In the data rows, 128 means zero.
Every row has a hidden score. In each pair, how much higher is the second row's than the first's? 20 means about the same, 40 much higher and 0 much lower. The score is a weighted sum of the row's numbers plus the product of two more (or one squared), each taken from its middle value.
[101 136 159 115 138 165  92 132 141  99 130 128  92  77 153 105 133]
[113 151 168  80  84 144 136 146 154  86 160 130 112  84 125  92 156] -> 21
[125  86 140 159 190 152  78 115  81 127 142 135 166 176 121 149  79]
[156 157 128 109  93 111 170 154 192 144 104 142 113  70 120  92 176] -> 12
[138 140 129  91 149 155 112 138 122  94 112 131  87  80 162 113 145]
[ 90 138  97 128 106 135 150 164  98 122 142 152  86 149  89 147  95] -> 20
[ 97 101  67 149 147 149 137 162 150 124 169 132 144 168 119 167  79]
[134  92  80 137 190 144  80 133 190 176 181  91 190 173 127 157  93] -> 11
[152  81 115 169 198 117  55 120 140 130 112 118 192 142 138 117  76]
[ 95 157 150  98 111 156 116 151 163 105 151 138 101 102 132  97 122] -> 19
[139 123 103 146 142 131 129  52  74 152 109  96 166 195 127 171 136]
[165 120 140 111  36  93 174  89 127 135  74 147  97 148 125 119 159] -> 19
[102  93 138 122 114 122 100 125 100 130 142 134 134 174 133 159 115]
[101 125  82 125 149 144 140 142  91 107 143 127 127 149 113 160 106] -> 26
[122 145 132 106  91 125 206 104  45  83 101 135  98 122  81 130 180]
[119 141 163 121 108 129  92 161 172 129 152 134  99  79 142  89 103] -> 21
[160  92  91 129  96  91 175 110 106 140 107 141 133 165 104 163 127]
[169  88  93 141 154 116 151 112 113 118  91 111 148 132 139 134 134] -> 18
[ 93 174 161  98 101 144  91 157 166 112 155 112 126  83 155  78 148]
[161  70 110 184 239 121  36 164 182 171 134 142 210 173 179 146  21] -> 18
[146 155 118 133 132 108 146 136 156 162 124 100 167 139 150 154 156]
[142 124 120 146 134 136 115 133 131 109  98 149 122 125 141 127  90] -> 38
[120  61 111 158 121 119 126 125 128 135 140 156 162 176  93 147  79]
[ 93 165 161 167 182 159  86 154 107 105 158 133 136  93 110 108 104] -> 10
[127 158 192 168 139 150  96 151 178 130 162 134 128  97 146  98 123]
[159 116 118 135 111 119 136  96 171 147 106 131 191 144 110 124 137] -> 29
[102  95 106 155 187 122  84 142 143 175 181  84 181 162 135 122 102]
[134  95 116 126 127 111 144 129 126 126 128 149 137 141  88 127 123] -> 20
[ 53 173 113  99 110 130 170 199 112 127 170 137  72  99  83 114 138]
[152 161 136 119 102 114 126  90 132 186 127  88 147 147 146 142 173] -> 37
[116  95 114 136 101 113 152 101 132 147 130 130 121 152 105 142 134]
[ 69 149 161 139 126 139 133 144  98 114 185 120 129 141 115 111 128] -> 15
[157 126 108 162 144 116 130  75  94 173  83 115 162 168 119 157 130]
[170 126  97 115 160 126 114  96 137 164 134  64 166 144 164 149 163] -> 17
[136 125  82 102 105  80 173 159 170 173 143  93 159 144 123 147 167]
[114 135 155 102 127 150 115 161 156  96 158 134  96  84 144 106 136] -> 28
[125 137  71 122 145 124 115 152 158 141 140  82 143 123 162 131 127]
[100 122 146 143 150 115  69 173 174 149 183  82 183 115 141 101  97] -> 16
[118 149 178 155 151 154  84 163 156 119 168 145 151 114 125 108  94]
[176  73  84 174  94  80 144 135 188 202 117 149 181 192 133 174  75] -> 13
[126 115 132 113 112 101 123 121 158 149 132 127 134 108 103 137 152]
[171  94 104 152 110 105 149  58 107 137  86 120 159 162 114 149 147] -> 25
[135  97  88 118 102  92 173 108 126 146  92 138 112 146 101 166 134]
[151 117 117 132 155 136 106 172 132 107 107 139 129 126 178 139 100] -> 10
[105  98  92 143 126 116 158 177 137 139 162 135 104 168 124 164  90]
[127 134 124 173 178 145 129 133 122 118 135 146 136 128 138 119  88] -> 29
[138 193 122 114 115 113 165 161 148 159 129 141  92 104 120  93 132]
[177 149 120 146 146 124 126  72 135 161  93  94 178 129 136 117 163] -> 34
[135 106 163 141 174 163  34 171 172 131 181 125 191 140 153 144  70]
[100 172 194 107  86 124 100 154 195 165 193  87 156  91 109  66 183] -> 17
[104  65 103 149 131 147 134  84  88  92 114 161 111 153  87 143 102]
[138  95 104 134 158 101  87 124 138 142 122 132 188 162 111 160  89] -> 25
[ 71  98 115 116 157 173 125 130 125  84 191  99 123 126 101 136 148]
[ 59 145 133 115 145 113 113 157 132 171 189  99 129 125  97  97 135] -> 16
[109 129 160 142 108 145 138 147 142  84 137 157  73  85 144  85 101]
[159 164 130 117 109  93 137 114 176 169 119 112 178 109 104  98 173] -> 15
[ 68 168 124 104  95 126 158 170 116 116 173 140  98 116  83 127 125]
[171 162 132 101  96 144 159 147  94  78  81 150  66 113 163 126 143] -> 20
[156 139 123 118 117 131 144  68 112 152  89  73 141 141 145 124 192]
[ 69 158 120 122 137 139 146 126 118 148 168  97 117 135  98 108 149] -> 5
[188  95 121 137 120 104 109 152 170 146 108 138 136 123 150 131  96]
[135 145 124 104 119 121 163 149 141 135 112 136  90  96 139 109 150] -> 19
[117  78 136 153 174 148  97 147 148 113 166 129 171 144 157 140  99]
[164 122 107 127 122 114 145 114  84 106  89 129 161 162 115 159 124] -> 20
[148 124 149 159 166 151 119  86  99  92  93 155 117  97 140 112 131]
[159  84 131 121 110  81  87 114 162 168  95 123 135  99 125 108 123] -> 16
[138 155 164  89 127 118  83 153 194 135 156 104 161  79 138  75 153]
[ 87 183 139 110 114 127 143 178 127 111 127 155  66  88 134  81 116] -> 20
[111 132 152 145 106 126 133 116 127 131 125 175  81 131 115 105  91]
[176  58  67 165 192 134 123 124 107 134 109 110 199 212 151 200  74] -> 10
[156 124  81 141 157 126 164  85 126 130  97 115 185 152  84 156 152]
[130 100 144 133 130 118  68 152 194 159 133 125 172 145 157 109  82] -> 18
[162 132 165 142 145 132 107 164 151 135 126 153 130 131 167 109  82]
[121 129  63  81 137 117 105 192 168 144 124  95 165 139 161 144 137] -> 19
[169 120  82 137 133 110 155  87 131 175  98 109 156 165 126 165 145]
[ 75 139 148 123  69 111 183 129 105 120 145 153  89 117  75 108 142] -> 20
[133 170 181 132 143 126  87 117 137 135 118 150 123  95 145  79 126]
[ 93 187 169 119 142 151 101 157 121  87 153 123 127  92 149 109 126] -> 20
[ 66 107 139 129 134 120  89 141 120 149 181 113 136 153 111 151 117]
[118 191 174 153 149 169 132 140 134  83 151 146 110  91 127  74 124] -> 22
[148 163 129 127 125 130 131 148 152 156 126 133 134 148 154 136 109]
[ 99 182 176 103  64 124 171 100  76  84 115 134  94  97  80  96 198] -> 20
[162  95  77 137 120  78 139 117 162 207 117  95 180 176 153 151 128]
[160  99 116 106  93  86 128 138 169 159 107 122 133 125 132 132 142] -> 22
[101 135 122 190 251 150  67 172 135 133 171 108 212 139 146 117  59]
[112 162 164 127 133 141 114 179 114 114 169 121 127 123 140 119 129] -> 9
[162 141 138 166 195 155 104 100 111 119 105 108 146 105 154 136 143]
[128 146  89  95 152 147 107 132 153 112 102 102 135 110 179 140 151] -> 22
[132 172 162 138 167 168 132 164 136  97 151 132 113  97 152  96 128]
[127 120 136 138 168 135 104 154  83  97 130 151 132 137 141 127  89] -> 22
[151 112 105 163 199 143  97 133 158 135 109 143 148 137 153 128  81]
[162 103  80 116 116  85 179 121 151 193  99 106 140 151 149 151 165] -> 15
[120  78 121 137 132 131 122  92 121 119 152 111 162 154 107 158 152]
[129  69 103 138 139 113 107 135  96 127 111 164 165 183  96 170  71] -> 24
[153 148 145 133 140 150 152 100  60  71  79 119 119  97 134 132 186]
[161 104 137 129 112  97 105 119 227 192 118  90 202 114 155 108 171] -> 26
[171 110 100 114  96 126 188 110 141 118  73 144  89 120 135 128 141]
[ 98 151 148  97 125 136 111 116 113 140 174 115 124 126  97 131 159] -> 14
[120 169 182 148 166 142  96 157 113 108 163 126 150 114 148 109 112]
[169 140  81 134 155 143 195 100  88  92  97 116 136 131 100 159 163] -> 23
[182 124 117 113  97 138 171  68  85 101  81 132 129 142 105 168 170]
[125 135 180 132 113  91 103 123 144 139 115 131 120  63 135  67 145] -> 8
[120 167 171 136  83 141 159 113 145 102 118 149  82  77 138  82 144]
[110 118 125 140 161 149 123 100  49 109 114 143 130 172 112 136  92] -> 17
[172  97 103 124  79 112 162  87 116 132  83 139 140 164 110 169 148]
[142 156 120  93  76 120 158 160 138 130  97 132  86 115 157 114 156] -> 17
[155 120 138 160 101 107 125  89 157 173  89 141 129 134 149 123 136]
[135 202 182 133 140 156 141 118  71  89 104 143  79  73 120  88 150] -> 10
[ 88 125 105 133 133 152 144 136 115  98 123 120 126 131 152 133 139]
[136 120  85 130 170 150 135  75  96 147  99 115 123 146 126 165 138] -> 18
[156  73  79 194 158 115 143  75 150 156 101 116 216 194 121 161 102]
[106 123 139 107  50  77 179 162 147 145 137 150 110 136  94  89 127] -> 5
[139  91  98 129 130 106 127 141 159 186 142 106 119 159 140 135 106]
[151 133  89 132 141 128 135  80 102 152 115  80 170 160 124 166 163] -> 26
[129 135 172 115 111 147 112 163 154 118 153 137 129 109 139 118 139]
[118 135 160 114 120 139 131 142 120  84 137 144  98  91 138 105 125] -> 16
[143 147 164 163 181 145  85 158 126 116 141 148 146 138 163 135  75]
[129 117  98 109 151 104  97 207 185 149 130 138 130 128 184 131  77] -> 9
[ 74 166 168 115 105 125 112 114 116 155 181 101 118 131  95 107 155]
[131 102 112 150 173 146  93 153 156 118 139 139 145 124 166 123  73] -> 26
[139  67 133 164 114 115 100 130 163 153 165 125 208 186  99 165 103]
[126 148 156  80  82 112 123 157 203 134 150 111  87  53 143  87 171] -> 13
[122 141 189 161 169 153  66 132 100 120 120 140 145 109 140 116 102]
[128 142 168 158 148 126 104 160 142 143 123 164 120 121 127  93  82] -> 19
[108 110 111 116 128 122 105 135 189 180 177 101 136 138 121 139 131]
[121 138 169 134 139 134 124 166 125 116 124 174 112 120 149  79  83] -> 24
[ 92 114 141 141 183 134  59 105 108 169 175 103 178 161 103 137 116]
[150  74  78 104 105  95 169 126  95 121  89 142 131 160 114 167 135] -> 20
[ 95 119 143 157 163 156 103 146 121 114 165 145 135 140 130 119  73]
[179  95 125 179 136 112  97 123 175 177 121 131 175 168 172 141  84] -> 13
[134 128 143 108 125 151 105 122 122  97 113 127 103 107 162 126 143]
[ 76 170 129 112 149 167  97 111 105  90 131 109 112  77 119 105 136] -> 16
[132 176 191 162 154 151  83 125 123 115 149 135 163 128 132 124 105]
[173 148  92 127 110 112 169  65 102 136  54 129 117 124 113 122 162] -> 13
[169 153 152 151 134 129 125  70  63 122  72 125 156 149 120 136 137]
[ 85 134 143 101 108 129 158 189 140  98 180 127 112 104 120 104 131] -> 11
[101 186 173 118  80 122 179 145 118 111 129 112  68  42 127  59 185]
[145  97 111 136 118 139 164 108  95 102  89 180  72 130 118 146  88] -> 31
[115  91  87 139 152 134 110 110 102 130 109 155 136 161 107 180  84]
[148  99 168 123 151 108  38 143 150 139 118 125 172 126 158 110  98] -> 6
[155 129 108 110 104  99 184  99 114 153 105 101 133 135 126 141 192]
[114 161 155 131 146 147 136 155 109 111 139 150 102 103 123 102 116] -> 19
[137 165  87 116 121 112 175 127 138 170 125 106 117 147 124 143 146]
[116 161 144 105  92 135 149  91 105 143 138 105 124 144 127 131 176] -> 31
[165 126  81 146 143 124 156 114 135 141  94 125 183 159  92 149 128]
[176  70  96 133 145 122 127  93 104 128  89 124 180 169 126 188 134] -> 17
[ 85 178 124 124 109 108 153 146 136 171 180 109 110 127 104 105 140]
[106 189 188 130 150 140 112 176  96 107 139 158 103  99 125  78  98] -> 24
[173 125 145 117  58  85 148 104 216 188 107 126 165 119 134 101 169]
[ 78 205 223  85  51 141 146 140 116  86 153 147  40  42 124  64 186] -> 12
[126  82 104 142 153 127 149 137  84 100 124 146 155 166  94 149  96]
[124 159 155 113  77 119 154 113 114  98  83 166  49  74 121  79 133] -> 19
[133 110 161 122  89 123 140 113 100 105 110 166 110 129 108 124 119]
[133 108 131 136 182 151 102 196 150 103 174 139 129 126 148 132  79] -> 8
[101 132 146 124 103 136 142 154  99  95 154 149  89 134 123 137 107]
[101 121 138 120 110 134 133 137 135 112 145 133 120 107 106 106 136] -> 22
[178 146 149 142 144 168 116 114 135 118 114 119 138 132 155 148 137]
[167  84 148 111 116 122  75  74 139 113  93 104 164 104 154 133 160] -> 17
[108  87 109 129 117 123 126 146 144 126 132 162 122 148 108 148  84]
[ 96 121 173 163 181 146  29 131 125 134 172 112 190 141 124 130  82] -> 17
[108 164 134 116 157 160 125 164 128  77 138 130 112  86 132 116 114]
[118 137 144 158 127 131 133 131 126 146 124 160  87 128 131 124  99] -> 19
[121 159 168  97  74 106 121 149 148 123 114 159  79  79 127  73 117]
[115 151 157 127 120 144 115 168 138 114 152 131  94  93 122 106 105] -> 17
[101 176 119 112 127 150 178 138  81  81  91 139  59  79 142  89 161]
[121 136 152 113 122 132 117 159 145 103 149 146  95  99 133 102 102] -> 23
[141 148 162 100 104 124 163  65  67 116 115  83 133 120 146 127 237]
[111 134 141  97 119 119 101 162 210 131 162 124 126  63 126  84 130] -> 15
[ 86 124 138 145  67 123 173 127 104 106 154 150 112 144 104 118 114]
[ 89 132 157 132 111 156 115  93 120 134 166 122 124 155 106 126 130] -> 22
[124 116 114 129  76  95 185 108 145 143 108 140 107 121 108 127 150]
[163 119  94 150 155 120 163 102  96 121  72 129 158 152 121 152 135] -> 22
[183 118 125 145 134 124 126 148 165 136 106 131 117 108 173 132 127]
[103  96 152 141 111 133 122 122 108 100 135 150 123 138 138 140 118] -> 23
[148 141 109 149 147 134 157  97 104 144 123 104 123 148 130 152 142]
[142 160 202 140 135 144 109 106 102  90 104 157 105  89 140  99 139] -> 26
[172  80  85 109  84  78 171 118 159 151  77 147 117 129 133 144 142]
[128 154 125 121 119 151 153 146 114 100 117 125 113 137 148 126 147] -> 21
[113 103 120 126 138 139 108 105  85 113 130 154 123 164 105 164  93]
[119  65 121 172 184 152  92 100  99 133 142 133 177 178 133 154  77] -> 22
[ 96  82 116 151 164 130 111 137  91 131 155 120 153 170 125 159 111]
[ 94 129 138 108  94 112 154 138 108 113 123 166  84 121  99 128 117] -> 29
[110  97 148 152 145 138  92 126 119 127 140 152 137 154 128 135  87]
[122 153 170 150 158 146 111 201 152 131 171 136 143 122 149  67  83] -> 11
[129 131 117  92 130 138 122 115 132 122 102 116  95  90 147 106 140]
[100 113 119 119 108 123 146 108  95 121 133 149 101 141  97 147 122] -> 23
[ 84 207 184 113 105 161 139 171 139  83 176 128  81  64 118  78 140]
[127 101 100 136 120 132 162 109  99 101 120 137 138 162 100 156 116] -> 29
[ 80 158 155 132 146 147 146 163 105 104 158 149  83  91 112  93 117]
[120  91 108 142  65  98 179  99 138 144 115 140 112 154  95 152 132] -> 33
[118 134  86 116 114 154 169 106  91  81 105 151  82 127 107 150 137]
[172  77  86 165 121 112 161  43  91 130  54 151 136 180  97 180 107] -> 36
[ 82 127  82 117  93 112 166 139  99 138 141 119  91 138  91 142 152]
[187  96 101 128 157 111 124  61  94 135  51 112 175 153 152 146 154] -> 23
[111 111 126 113 120 128 122 112  81 123 143 127 105 148  99 163 143]
[127 178 129  93  70 142 160 123 138 103 105 117  81 101 155 100 170] -> 28
[182 140 139 163 127 133 130 140 167 144 124 120 136 113 152 124 126]
[113 117 148 144 134 159 112 149 161  80 154 147 112 107 149 114  91] -> 27
[ 85 120  92 138 137 137 128 148 130 119 174 120 144 150 105 161 108]
[126 161 118 128 187 146 108 130 149 136 164  85 165 125 137 130 147] -> 12
[125 150 126 108 116 139 116 141 148 112 123 116 106 100 156 101 130]
[ 90 127 153 154 153 146 121 121 172 139 177 120 146 120 130  87 127] -> 17
[ 95 185 182  85  89 144 143 164 157 109 178 104 106  53 112  68 210]
[133  93  88 144 185 166 102 106 112  86  93 131 125 138 162 158  95] -> 29
[137  89 104 157 147 140 107 149 178 128 143 139 139 141 162 134  45]
[160 109 145 182 217 162  69 104  88 100 102 137 170 140 155 152  76] -> 21
[152 134 102 160 159 141 140 114  98 116 110 116 163 162 137 167 126]
[161 130 118 153 194 150 111 133 121 123 106 138 144 131 158 129  99] -> 20
[160 114 105 135 137 138 115 108 101  99  70 165 107 153 154 140  69]
[145 147 113  74  85 105 141 169 140 138 109 129 114 124 155 126 146] -> 10
[123 134 141 154 169 142 142 184 120 102 135 154 112 111 142 102  78]
[187  57  76 125 145 120 150  47  91 122  59 124 168 163 118 193 161] -> 26
[132 123 112 133 142 128 133 102 114 151 123 122 112 142 129 150 130]
[146 112 105 154 128 124 139 143 126 118  98 158 110 147 158 132  85] -> 21
[103 155 170  97 132 140 121 129 124  84 123 118 103  43 130  79 175]
[192 136 138 117  95 111  88  68 179 183  75 106 167 143 170 144 153] -> 28
[144 144 112  80 122  90 116  92 118 189  91  91 130 133 145 148 186]
[ 88 172 185 105 119 128 113 122 130 147 170 127  98  99  91  95 153] -> 13
[ 94 107 107 122  87 113 166 167 161 134 152 158 109 144 107 127  87]
[168 158 118 116 137 131 141  73  88 117  80  95 174 140 122 142 185] -> 17
[ 87 155 136 104 127 148 138 172 148  99 171 127 103  92 115 105 126]
[117  97 104 172 120 128 140 155 129 126 128 160 103 159 137 143  63] -> 27
[ 75 154 141 140 175 147 123 147  93 138 180 118 134 123  94 114 118]
[137  85  68 120  99  98 150 119 125 158 111 150  97 164 114 176 116] -> 33
[118 159 169  96 111 152  86 138 144  90 158 101 143  85 128 101 151]
[ 99 122  52 119 136 127 163 164  91 119 121 143  86 133  99 163 113] -> 11
[125 125 111 141 161 127 108  97 126 161 159  98 164 164 126 143 121]
[ 83 171 175 112 101 155 113 145 147 100 172 114 107  84 120  98 143] -> 22
[157 123 144 151 139 129 100 131 161 149 111 170 117 131 151 104  84]
[ 86 114 118 133 113 116 124 135 136 142 160 129 159 153  80 135 113] -> 21
[ 96 181 149 100 117 137  90 170 181 143 187  87 138  80 141 105 141]
[133 183 158 115 122 146 161 156 111  86 127 122  92  83 162  95 174] -> 16
[152 126 166 129 170 142 119 188 124  97 142 151 118 129 158 105  88]
[133  58 115 168 161 115 101 103 103 133 114 143 195 179  89 144  99] -> 30
[115 128 124 100  94  92 171 178 128 134 133 145  93 103 101  99 128]
[119  76  93 147 172 134 107 157 152 133 151 148 154 167 135 151  62] -> 31
[177 131 145 114  98 109  98 157 187 161 128 122 137  99 155 134 133]
[ 97 199 187 134 131 168 151 129 121  85 157 118  87  62 131  65 174] -> 15
[145  82  93 131 186 132  73 161 169 123 146 109 175 143 163 134  67]
[143 132 169 138 154 132 100 156 124 112 136 130 160 128 161 124 123] -> 13
[181 159 143 129 145 127 137 130 135 127 114 113 132  91 156 121 160]
[134  96  91 127 159 108  96 119 166 185 162  93 155 152 124 129 126] -> 18
[128  96 133 127 120 149 133 114  57  72 108 156 127 157  85 161 115]
[153 144 109 102 120 130 113 156 156 122 102 114 114 113 200 136 144] -> 5
[ 85 213 202  88  96 143  92 153 183 124 184  95 110  31 119  47 184]
[ 94 127 131 127  97 139 140 151 128 103 138 146  92 131 142 135 120] -> 27
[173 136 129 119 133 129 135 142  91  97  78 142 128 140 164 138 125]
[134 105 122 126  94  99 133 111 138 131 116 148 132 139  94 129 123] -> 32
[169 116  93 133 157 128 137 111 127 159 105 103 215 180 105 159 143]
[193  81  92 139 100 103 172  66  98 128  43 162 109 156 124 164 121] -> 23
[125 162 110 103 114 133 128 177 157 130 134 135 111  99 143 118 152]
[124 156 131  95 145 132 101 178 185 137 145 105 144  88 150  99 127] -> 12
[136 129 101 118  85 104 180 127 120 145 106 140 108 145 112 159 140]
[ 76 192 134  67  61 142 163 140  71  91 136 140  33  80  77 137 199] -> 18
[104 138 130 134 136 134 141  91  98 131 153 103 144 146 107 136 151]
[109 161 132 127 102 135 198  97  49  96  94 135  80 115  96 123 177] -> 19
[ 82 159 161 105 123 132 134 174 146 118 164 135  87  86 126  89 128]
[101 104  98 138 161 155 120 158 110 102 157 135 120 145 110 158  88] -> 24
[ 98 111 147 121 104 135  89 143 171 157 186 126 106 132 111 134 115]
[ 92 109 114 107  71 101 160 133 134 151 131 138  62 126 109 142 155] -> 16
[141 117  61 133 186 116 123 108 129 170 123  82 163 162 156 148 129]
[ 94 169 198 149 134 161  88 179 157 108 187 137 150 115 120  95  91] -> 32
[ 77 123 128 127 138 152 128 114  80 112 155 127 108 140  95 130 134]
[143 166 159 138 161 141 101 159 134 120 133 137 135 108 149 111 110] -> 22
[103 131 128 150 159 132 113 127  84 125 150 138 125 159 100 140  84]
[110 171 156  90  83 117 127 185 162 108 147 153  81  72 125  90 117] -> 16
[147 160 205 156 156 139  67 150 133 123 144 163 162 113 131 103  94]
[ 83 144 145 146 125 129 131 139 114 148 185 108 133 153 120 116 127] -> 13
[100 165 129 104 125 133 132 223 175 107 173 141  89  81 144 106 112]
[122 128 139 137 120 142 138 132 136  94 115 161  85  88 124  83  94] -> 28
[ 88  67  94 117 170 150  92 127 140 119 186  90 157 143 115 163 139]
[208 129 125 140 129 136 131 118 128 116  64 156 106 122 150 147 113] -> 26
[130 143 100 118 125 139 130 177 184 131 132 118 117 109 171 117 124]
[161  92  75 135 147 109 107 100 160 195 127  70 199 188 164 169 133] -> 16
[186 109  86 111 129 104 174  88  94 118  67 122 152 151 128 173 156]
[106 131 165 128 113 156 128 134 120  86 167 133 133 127 124 136 127] -> 26
[ 60 150 127 114  79 127 141 127 118 139 184 119 106 144  81 129 146]
[130 126 138 110 144 154 106 165 136  91 142 141 125 112 164 118 106] -> 21
[126 154 200 132 141 120 102 161  96 109 117 171 102  98 139  81 110]
[158 133 156 155 108 107 122  87 147 147  91 129 179 125 121  89 149] -> 31
[143 146 144 128 134 157 140  70  70  83  75 125 112 119 143 139 169]
[150 104 100 158 173 137 108 118 154 152 107 138 139 152 158 143  88] -> 20
[110 110 122 125 100 110 153 124  84 113 117 149 133 159  77 135 117]
[ 72 138 114 137 102 127 149 151 154 137 158 140 124 124  87 108 110] -> 17
[169 183 160 110 107 143 123 117 138 115 102 118 120  98 141 122 168]
[108 117 134 113 115 134 118 156 148 111 157 136 116 115 130 118 110] -> 19
[107 159 162 112 117 132 110 143 155 120 159 125 105  73 125  92 129]
[132 101  65 122 134 121 143 152 107 138 113 142 111 149 126 177 115] -> 23
[153 133 112 122 102 124 181  70  58  88  66 126 125 145 112 148 167]
[135  88  58 136 142 125 134 143 108 126 101 153 116 171 128 185  95] -> 18
[131  74  65 135 109 108 128 115 159 165 124 139  99 146 108 180 117]
[129 102 112 129 138 112 149 105  68 108 124 115 162 165  96 162 139] -> 16
[132 118 117 129 174 138  89 199 162 126 147 133 148 141 173 129  69]
[116 189 200 133 135 149 138 176 139 103 150 140  99  70 137  64 146] -> 17
[104 143 157 119 120 149 127 135 107 116 166 136 111 132 103 120 124]
[152 116  81 103 152 120 138  89 132 152 113  74 178 153 124 161 183] -> 19
[ 96 111 138 127 118 132  95 126 104 127 160 130 148 150 120 145 124]
[135 167 144 105  85 117 161  86 104 140 131 107 114 125 113 142 192] -> 14
[188 123 148 118 112 120 119 111 135 123  88 135 105  91 156 130 158]
[111 130 115 131 171 152 113 141 118 103 142 127 144 129 115 143 101] -> 24
[115 135 123 117  87 136 186 121  87 104 123 154  90 133  97 130 124]
[168 143 175 114  59  95 112 106 168 147 122 104 110  75 134 114 184] -> 8
[116 102 130 123 164 171 115 105  95 110 158 100 142 149 112 166 143]
[129 139 137  97  85 134 164 128 101  98 126 139 104 119 111 151 155] -> 21
[122 164 167 111  80 148 163 110 140  75 129 121  83  61 122  80 181]
[129 151 185 151 155 163  91 152 140 124 148 119 159 127 164 112 119] -> 20
[109 125 152 112 100 122 156 146 118 108 137 122 118 109 119 103 155]
[144 141 129 109 114 103 148  94  56 137  87 133 130 145 104 152 151] -> 21
[119 130 170 131 119 120  86 146 173 132 139 154 107  78 144  95 107]
[ 36 191 140 115  90 136 194 151  78  96 165 136  67 113  61  99 139] -> 18
[105 116 101 112 134 128  79 146 192 146 162 110 148 105 132 123 111]
[162 102 114 120 121 113 106  88 148 170 108 110 145 150 152 157 152] -> 22
[ 91 126 141 113 131 151 126 126  77  95 135 137 121 146 120 126 112]
[118  99 110 138 163 128 111 133 120 154 163 124 129 154 108 147  94] -> 10
[ 95 178 180 112 113 167 133 127  99  75 152 106 111  83 133 102 181]
[ 76 159 133 112 152 140 155 180 128 124 193 115 104 107 104 104 143] -> 1
[197  92 147 130 113 111 107  85 111 121  55 123 135 104 161 132 159]
[ 98 159 162 144 136 163  96 138 120  99 152 131 111 101 127 109 113] -> 26
[121 155 109  83 111 141 149 185 164 108 119 123  95  94 176 108 147]
[155 104 126  99 104 110 132 127 163 121 119 126 120  92 135 125 160] -> 19
[ 96 116 135 128 105 103 144 146 147 135 175 118 163 135  91 121 141]
[115 109  96 136 184 129  88  58  97 170 138  72 197 173 139 154 146] -> 27
[ 86 108  80 114  90 134 145 172 169 142 162 134 130 173 102 166  90]
[101 191 132 105 110 136 141 162 161 108 128 125  69  60 149  92 158] -> 8
[145  84 117 136 160 112  73  86 136 184 137 103 166 172 153 155 112]
[130  90 109 109 178 102  74 151  89 153 134 124 173 188 133 175  92] -> 8
[123 164 123 121 135 136 155 201 190 132 176 108 127  90 143 108 137]
[ 99 173 114 120 113 122 171 165 141 165 183  97 144 157 107 124 134] -> 23
[155 156 129  64  84 113 151 107 141 102  73 144  81  63 121 111 184]
[209 112 119 157 172 112 105  94  89 133  47 157 126 147 155 161  92] -> 22
[121  93  54 120 138 120 110 136  98 140 135 104 128 181 109 190 123]
[119  91 121 136 116  95 125 141 139 138 136 145 163 141  81 130 111] -> 26
[161 109 112 128 148 135 100  71 112 149 120  77 178 166 152 173 166]
[116 128 138 116 109 133 137  97 105 102 102 142 119 108 100 107 139] -> 23
[154 126  96  97 153 106 119 190 167 135  98 134 128 119 169 125 120]
[172 113  88 156 168 126 116  51 110 145  96  86 217 185 120 164 138] -> 35
[132 127 162 165 134 132 108 127 148 135 118 162 115 131 150 109  79]
[139 155 149 157 190 148 113 158 120 119 137 118 145 107 159 121 123] -> 6
[126 116 163 189 185 143 100 140 156 119 136 146 147 111 157 107 102]
[109 137 154 167 188 203 105 147 125  76 169 122 151 139 152 124 100] -> 21
[115  99 130 137 114 101 116 100 165 173 170  99 141 148 125 132 137]
[123 174 139 132 163 127 141 150 125 130 135 130 106  80 130  95 145] -> 11
[127 145  92 114  99 100 156 136 151 182 138 105 138 153 129 142 153]
[130 180 103 108 135 150 141 161 102  79  84 147 105 113 144 117 141] -> 19
[135 111 138 162 180 167  99 140 104  93 130 147 137 140 151 119  67]
[143 173 161  94 112 129 110 103 104 110  69 136  82  59 126 109 177] -> 14
[182 169 148 107  97 108 154 131 137 122  90 129  97  72 129 100 181]
[ 99 158 165 153 134 148 126 157 112 104 153 141 112 116 132 103  98] -> 28
[127  79  65 155 191 117 123 221 191 165 192 126 167 179 143 150  43]
[165 114 110 165 216 140  76 131 159 159 118 112 184 139 157 155  90] -> 29
[142 111 117 127 132 108 131  91 112 138 126  88 149 146 142 132 162]
[107 190 180 132 122 162 124 143  77  69 110 175  58  86 112  83 105] -> 27
